In the data rows, 128 means zero.
Some points, one per row:
[159 129 125 115 153 130 110 127 124 111 119 129]
[125 169  79  77  71  65  66  80 108 204  98 125]
[152 148  67 109 125  66 159 132 116 109 146 131]
[166 103 146 181 156  91 175  96 136 151 147 128]
[114 147 255 117 218 105 138  92 127 171  62 239]
[116 103 211 101 130 108 123 170 171 100 175 100]
[115 179 111  95 115 144 108 123 161 140 110  87]
[111  87 148 219 173 190 194  89 146  57 118  43]
[109 120 107 120 105 106 126 129 131 133 148 116]
[ 34 120 118 159 162 211 182 183 149  86 138  26]
[154 128 139 137 127 122 123 153 149 142 141 165]
Then 20 other points, each followed by its number:
[155 121 158 121 123 137  94 143 141 124 144 157] 0
[110 137 121 129 148 140 147 119 136 137 137 133] 1
[150 116 137 122 122 116 133 140 126 136 140 133] 2
[ 87 137 120 101 129 190 117 154 145 117 115  92] 3
[137 114 139 134 130 116 103 128 145 106 135 140] 4
[157 148 145 119 118 110  80  99 159 100 114 127] 5
[161 132 172 113 161 121 105 141 156 139 138 194] 6
[134 147 145 121 153 160 112 142 155 148 144 139] 7
[135 169 111 130 149 144 142  89 107 148  99 174] 8
[145 148 135 135 138 139 126 127 143 147 159 159] 9
[116 155 108 156 150 165 170 127  99 115 120 137] 10
[ 86  85  82  96 137  82 109  75 101 175  66 103] 11
[255  98  49 255  51  23 210  70  98 182  56 103] 12
[155 149  92  95 126  98 147 148 139 132 110 167] 13
[ 92 132  83  87 138  64 118 116 146 224  96 130] 14
[122 179 118  49 105  76 127 116  94 150 114 188] 15
[149 124 146 122 129 128 105 136 144 135 146 147] 16
[140 105 102  89 112  92 106 119 115 158 154 125] 17
[135 137 103  98  86 112  89 116 149 173 112 155] 18
[107 130 118 174 134 163 142 140 121  81 137 105] 19
Which of these numbered points is nearest to each point below by angle, seen from the average point of the first points? Its number follows each.
[171 123 157 155 154 120 160  80 153 107 131 177] > 6
[106 188 233   0 166  90  47 189 197 255  86 147] > 6
[ 75 100  98 163 151 115 159 169 137  99 190 114] > 19
[116 130 147 127 143 119 118 163 122 121 154 158] > 0
[ 85 124  67 118 112  95 140 114 112 134  91  84] > 11
[162  73 116 114  89  26 108 108 121 129 147 151] > 17
[104 105 161 152 147 183 119 144  95  73 125  59] > 19
[110 116 151 132 139 153 143 136 162 110 120 104] > 3
[127 169 128  89  38 255   0 179 192 113  80 126] > 3
[ 93  91 177 128 109  77   0 170 146 122 204 157] > 4
